Families of rows that turns and mirrors carry onto each other, the same ones carrying the whole set onto itself: the rest of each named row's family, in list order
5 families of 6 rows
dolob:  -1  10   1 -14  19  36 -20  20  36
nasun:   0 -42   6   2  30   7 -24   0 -20
geduv:   5 -15 -24   7  46  30  14  -8 -16
Bova: -12  -4 -16 -13  52  30  -1   9   0
mik: -4 24 11  6 23  3 -7 28 43
Lalar:  33 -10 -11  27  -3  31  10 -24  -4
tetif: -11  40   7 -30  -7  11 -23  11  16
Rarif:  30 -15 -19  31 -14  -1  22 -15   8
mel: -19  35  -9 -32  14  -6   0  -6 -32
Gaf:  18  13 -13  13 -32 -23  19 -17  -6
Pokin:  -5  21 -17 -10  10  -3  13 -27 -47
Bipi:  29  -1  -4  46  15   7  20 -10  15
Fuve:  0 -6 -9 -1  9  7 -5 29 46
Vubi: -11  -7  11 -20   5 -18 -28  -5 -39
kag:  -9  22  -3 -18 -10 -14  -9  25  36
vifeb:  25  19  -5  10 -27   7   9 -34 -24
moma:  20 -23 -17  25   9  15  13   9  35
vepuz:  20 -15  -9  16  19  44  -4   2  24
lur: -17 -10  13 -22  18 -10 -35   9 -22
Sasug:  11 -36   2   7  18  -1 -17 -14 -37
Sudus:  -6  46  14  -4   0 -18  -5  14  23
Tuf:   9  -3 -22   9  24  14  19 -27 -38
mazon: -26  21 -12 -33  37  12 -10  11  -8
Muza:  -1  32  -4 -11 -32 -29   2   1   8
nadiv:   2  45   5 -16 -28  -4  -7 -14 -13
vin: 16  0  2 31 30 15  4 15 41
dore:  26  23   1  36 -10 -14  21 -22  -5
valok: -11 -27   8 -15  30   3 -35  12 -13
larob:   7  44   9  11 -16 -27   8 -11  -2
Zifa:   2 -18   7  -3   2 -15 -19 -20 -48

The rest of the family of dore: mik, Bipi, Sudus, vin, larob
The rest of the family of tetif: dolob, Lalar, vifeb, vepuz, nadiv
The rest of the family of Vubi: nasun, lur, Sasug, valok, Zifa

Families of rows that turns and mirrors carry onto each other, the same ones carrying the whole set onto itself: the rest of each named row's family, in list order
4 families of 8 rows
volu: -30 -55  24 -29 -43 -22 -34  -5  -1  16  10  -7  23  27   3 -70 -64  -2
Zaror: -45 -16  48 -37 -50  12   3 -32 -32  24 -56  -7  40   5  47 -16 -30  17
nak:  10  -7   5   5 -21   7 -13  21  -6  -9 -28   5  39 -21 -13  -6 -33  18
lesu: -56 -38  -5 -36 -20 -30  11  -3  18  17   7 -57   3  16  52 -20 -18  17
fop: -27 -65 -10   0 -39   0  -5 -11   8  16 -33 -46  34  -8 -10   1 -55  -5
Doma: -58 -26  -8 -27 -14 -34   0  -1  11  17  12 -47 -11  15  49 -22 -10  21
gelik: -13 -27  -9 -24 -28 -13 -30 -26 -27  16  24   6  68  28  57 -26 -29  -3
nav:   4  -9  -3  -2 -22   4   5  21   3 -23 -26  17  15  -1 -14  -1 -32  16
Buso: -32 -47   4 -20 -32 -42 -22   6  -4   5   8   9  38  37   0 -77 -61   1
lib: -40 -14  51 -28 -50 -26  24   5  10  16 -33  17 -10  10  21 -35 -53  -7
guzo: -37  -4  10 -29 -20 -12  -7  27   1 -12 -26 -34  25  20  21 -44  17  56
Tafa: -55 -18  30 -40 -49 -28  20   4  28  34 -34  13   4  18  32 -38 -55 -17
Burak: -42   1   1 -32 -37 -28  16  21   3 -20 -26 -20  39  17  22 -30   1  64
mugev: -58 -38  -9 -36 -22 -33   1  -6   4  30  13 -56  26  -7  44  -9 -19  36
luno: -17 -22  -1 -25 -28   0 -34 -15 -32  19  19  -6  79  25  53 -34 -32   8
gozab:  -9 -12  22  -8 -26  -3 -48 -15 -39  10  14   2  65  21  44 -32 -28  15
nev: -18 -23  19 -18  -8 -16 -42 -12 -25  25  14 -18  68  27  61 -39 -40   8
Meza: -30 -71 -16 -12 -40   5 -17 -18   0  17 -22 -30  20 -16   3   6 -54  -1
puda: -29 -10   6 -25 -17 -38   7  31   5  -9 -26 -23  35   4  10 -53  -8  65
Mono: -43  -1  38 -35 -56  15  -4 -30 -24  26 -50  -7  37   9  52  -5 -18  12
lodek: -36  12   2 -21 -20 -30  -1  26   5  -5 -27 -28  35  25  19 -41   6  56
sesos: -43   2  46 -33 -48 -22  16   1   5  25 -23  25  -5   1  17 -34 -64   5
zag: -37   8  30 -22 -48   5   0 -17 -16  27 -60  -2  57  15  60 -20 -12   5
gesir: -42 -36  13 -18 -38 -25 -33   1  17  12   9  -1  42  38   5 -80 -56  20
nir: -29 -41   4 -26 -46 -29 -20  16 -11   1   3   0  51  42  -3 -79 -51  -7
Kita: -24  -9  41 -29 -52 -11   9  14  22  39 -35  18  -5  10  27 -34 -49 -16
bope:  13  -9  -7  -2 -23   4 -15  17  13  -1 -22   8  44 -15  -3  10 -46  27
kez: -46  -9  37 -18 -58   1 -17 -33 -10  13 -60  -2  40   8  54  -6 -21  -6
Lebo: -29 -52 -23 -14 -42  20  -2 -20 -11  13 -24 -42  17  -1   5  14 -35 -11
gumu:  14 -22  -8 -11 -16  13  -7  26 -24 -14 -17   6  27 -13  -2  -9 -41  24
kunur: -36 -57 -27 -13 -41   5  -8 -24 -16   5 -12 -31  20 -15 -20  -4 -44  -3
zal: -51 -27  -7 -42 -20 -39  35   0   2  34   6 -55  10  10  35 -11 -16  19

The rest of the family of mugev: volu, nav, Tafa, gozab, puda, zag, Lebo
The rest of the family of Mono: nak, lesu, Buso, lib, luno, Meza, lodek

